The rows below come in pairs that one turn or mirror swaps. Which row does each named row swap with?
Lom: [-14.9   8.0   8.9   8.5  18.9   9.3  -6.1  -2.5  -4.1  24.0 -13.2  17.8
   4.9   7.2   0.1   1.9  23.6]
Sebo: [ 33.4  -0.2   2.4 -20.7  -4.9 -15.0  12.9   0.4 -23.8 -28.4   3.6  -8.8
  -2.8  -3.3 -13.7  11.6 -18.8]
suvag: [  2.6   3.8 -13.3 -18.0  -5.9 -28.7  22.1  14.6 -27.8  18.9 -16.4   4.5
   3.5 -30.3   4.2   5.3   0.8]
paf: [ -1.9  -2.0  20.6 -25.4 -19.7 -12.7  -0.8 -31.3  -4.8  -6.0   9.6   3.2
   1.8   6.2  -0.8  -0.3  13.1]
Rudab: [ 40.3  13.0   9.5 -18.1  -5.2   1.0  -4.1  17.2 -23.9 -14.8   0.7   1.2
  29.7 -32.7  -4.0   0.3 -12.8]
popek: [ 16.8  -0.7   5.8   2.9  22.1   4.5  -2.4   2.8  20.0 -16.8  16.1  24.3
   5.9 -11.7   0.3  18.0  13.0]
Nuta: [-14.5  -5.3  -6.1 -13.9  -1.5  12.6  11.9  -5.4  11.9  -9.4  -8.8   7.4
  29.0 -15.3  28.8   8.4   2.3]
moma: [ 19.8  10.6  18.3   0.9  24.4  -2.4   3.1  20.8 -40.9   1.3  22.1   8.5
  28.0  -1.2 -11.1  -2.5 -10.4]
reb: [ 31.9 -13.6   9.9   1.2   8.8  -9.5  -0.4   1.6  -2.1  -6.1  -3.7 -25.3
  25.6   1.1 -25.0  15.5 -14.3]
fir: [  5.8  -5.3   9.2  -6.1  36.6  -2.8  11.7 -13.0  21.1  -3.0  -5.2  -3.0
  21.9 -27.7  -9.8  18.6  14.5]
Loluv: [ -2.7 -17.0   3.8 -13.6  -1.7 -20.5  15.0   4.9 -37.3  -5.5   6.6  25.5
  12.0 -30.3  -3.8 -10.9 -15.0]
vuru: [ -9.0  27.2  -2.9 -10.9  -3.2  -3.9  23.4  13.2 -15.0 -16.3   5.5   3.8
  43.0 -16.2 -15.1  24.6  26.4]
par: [ 18.6   4.0  29.0  11.5  13.4  -6.8  17.7   4.9 -42.2  14.3  -5.8   3.1
  13.4  -1.6 -22.5  -1.2  -3.5]
vun: [ 18.6   4.6  11.4  12.8  22.5 -10.1  28.7  -4.5   0.9   3.4  22.6  -1.6
   2.5   2.1   8.8  16.9  -0.4]
ditiv: [ -2.9  36.4   8.5   0.5  -2.2 -22.7  -1.5 -11.4 -14.2 -27.5  -0.9   8.5
  16.5 -13.6 -29.5   7.6  -1.0]
mapu: [-22.0   5.2 -14.0 -31.6   4.8 -15.5 -10.8   7.4  -2.3  23.7 -10.7   6.7
  25.6 -11.8  -6.1   9.8  -3.1]
nat: [-21.0  -7.7   0.4   3.0  23.6  13.2  -3.1   2.9  -8.9   3.6  11.4  13.6
  20.6  14.3  15.8  -8.7   7.7]
baz: [ 32.2  -8.6  14.9 -27.0  14.8  -1.4   4.5  17.7 -31.2   7.6  -0.4  -4.2
  31.0 -30.9 -25.7   1.4   7.7]
dusi: [-18.3 -15.5  -9.3  -5.4  25.0  13.0   7.3  -0.7  10.0  -1.3 -18.6  -0.2
  30.3 -16.3  -3.0   5.2  22.3]
sifo: [ -9.0  15.4  -7.9 -32.0  12.7 -10.4 -11.3  -5.7  -7.9  24.1   3.5  -6.5
  13.2   5.1  12.2 -16.1  15.9]
meze: [ 32.3  -1.0  -7.2   9.4   8.8  -6.5   8.3   7.3  14.0  -3.3 -12.1 -11.9
  -5.7 -10.8   2.9  18.3  17.6]
gul: [ 19.8   6.0  10.0   3.9   1.9   3.8  -3.9   0.2   9.9 -33.4  17.9   9.2
  -0.1  -2.8 -16.1   5.7  25.8]
zas: [ 12.1  -4.5   0.6 -16.7 -21.4   3.2   7.9  -3.2 -36.5 -10.3 -27.1 -24.2
  19.8   2.3   2.9  -4.5   9.3]
zapam: [-21.0   3.5   4.6 -22.6 -15.8 -22.4  24.8   3.6 -34.4  -9.0  11.8  22.9
  12.4 -20.4  -9.4  -6.6   6.8]
Neviz: [ 14.2  25.8   4.3 -10.9  24.1 -29.0   8.7   8.1 -27.6 -28.2   8.3   7.3
  15.6  -4.0 -28.2 -14.4  14.2]
gozi: [  7.8 -15.2   7.6 -27.3  13.5 -15.6  -5.1  -4.1 -26.0   9.1 -11.1  -0.3
  15.4 -43.7 -15.5 -17.0   0.1]
molas: [ -2.1  11.3 -13.3   0.0   9.5 -17.7  -7.5   9.6 -28.7  15.0   7.2  13.9
  -6.9 -18.6   3.0 -22.1  -6.4]
det: [  6.1  45.5  -4.6 -16.0   2.0   3.4   2.3  15.8 -15.2  -8.4 -14.1   1.5
  30.3  -9.0  -7.3  28.6  21.1]
guve: [ -9.3  -6.4   4.5 -26.2  12.8 -15.3  15.6 -15.0  -4.8 -12.8   9.1   7.9
   5.8  17.1   7.1 -15.1  31.7]
rubag: [  6.9  40.5  -3.1 -19.6   1.2   5.0   5.0   7.9  -9.8  -5.2 -18.1  -5.2
  29.6  -3.8  -0.1  30.7  26.8]
Tatun: [ 14.6 -14.4   6.7 -24.5   5.4 -12.2  -5.6   0.0 -26.2  12.7  -5.9   2.6
  12.1 -41.2 -16.6 -22.4   3.2]
kova: [ 18.7  -1.1  -4.7 -16.1   6.9  -1.2 -25.0  14.4  -1.2 -13.4  23.1  13.4
  -0.4 -26.9 -21.5   6.9   0.4]
noden: [  0.7   9.9 -26.0   0.2  19.9   3.3 -28.3   4.6  -6.6   6.1   6.2   5.6
  38.3  -7.9  -9.7  12.8  18.9]
Pabo: [ 19.0  17.6  21.9   4.6  10.8 -16.9  16.4   1.4 -48.1   8.3  -5.0  12.3
  15.7  -8.5 -26.3   5.6  -0.3]
Nuni: [ 21.4   5.6  10.3  -2.0 -13.2   2.2  12.3   1.1 -32.6 -13.7  -9.0 -19.0
  32.7  22.7 -13.4  -3.0  -5.3]
muno: [  9.7 -13.0   3.0 -16.1 -22.4   6.5   9.5  -8.2 -31.6 -12.4 -20.6 -21.0
  15.8   7.7   8.5  -3.6  12.3]
soku: [ 20.8  18.8   4.7   8.0  25.3 -20.5  18.2  -1.6 -18.0 -13.0   0.6 -28.0
  30.5   4.3 -16.7  -2.9  -9.2]
vibi: [ 11.5  19.7   9.2  -8.6  14.0 -10.5  29.5  33.7 -14.5 -31.0 -15.0   6.4
  30.0 -14.2 -13.2   9.4  14.2]
posef: [ 12.4 -18.1   3.0 -17.0 -25.2   8.5  -7.9   2.9 -21.5 -16.8   1.9 -13.3
  16.7  -3.3  -5.2 -15.4  30.0]
Vodis: [-11.3  -2.8   6.0   6.3  12.1   8.9  -5.1 -17.0  -1.8  12.5 -12.9  15.0
  -1.7  13.7   3.2   2.0  27.9]
Pim: [  2.7  -1.9   7.2   2.0  31.2  -2.6  20.6 -11.2  21.9  -3.1  -5.2   1.8
  25.3 -26.3  -9.6  18.9  16.0]
Silen: [-18.7  16.3 -23.8 -29.7   2.5  -6.6  -0.1  -2.9   4.4 -12.5  -5.8  15.7
  -3.7  -3.0   6.6  18.2   2.6]
latiz: [  4.7 -16.7   6.6 -32.3  -6.3   2.1   4.3  19.2  -8.2 -12.7 -13.5   6.5
   7.0   0.2  14.5 -17.6  30.9]
vasi: [ 13.2 -25.8  -0.5 -11.3   2.9  -9.9  13.8  -6.8 -36.6   7.3  15.4 -12.1
  44.9  -1.8  -6.3   9.1  -2.1]
suvid: [-11.4  34.1  -8.7 -22.6  -4.5   7.4  -6.3   7.9 -10.7   9.7  -7.7   7.8
  31.5  17.1   1.3   8.6  17.3]
Kupup: [-17.7 -25.1  -0.9 -12.1   2.7 -11.5  28.6  -3.2  -5.9 -14.7  16.7   8.3
  17.1 -19.3  -5.1  15.8 -14.1]

Swapped with muno: det
Swapped with Tatun: Pim
Swapped with latiz: vibi
Swapped with moma: nat
Swapped with meze: suvag
Swapped with Kupup: kova
Swapped with par: Lom
Swapped with ditiv: paf
Swapped with molas: vun

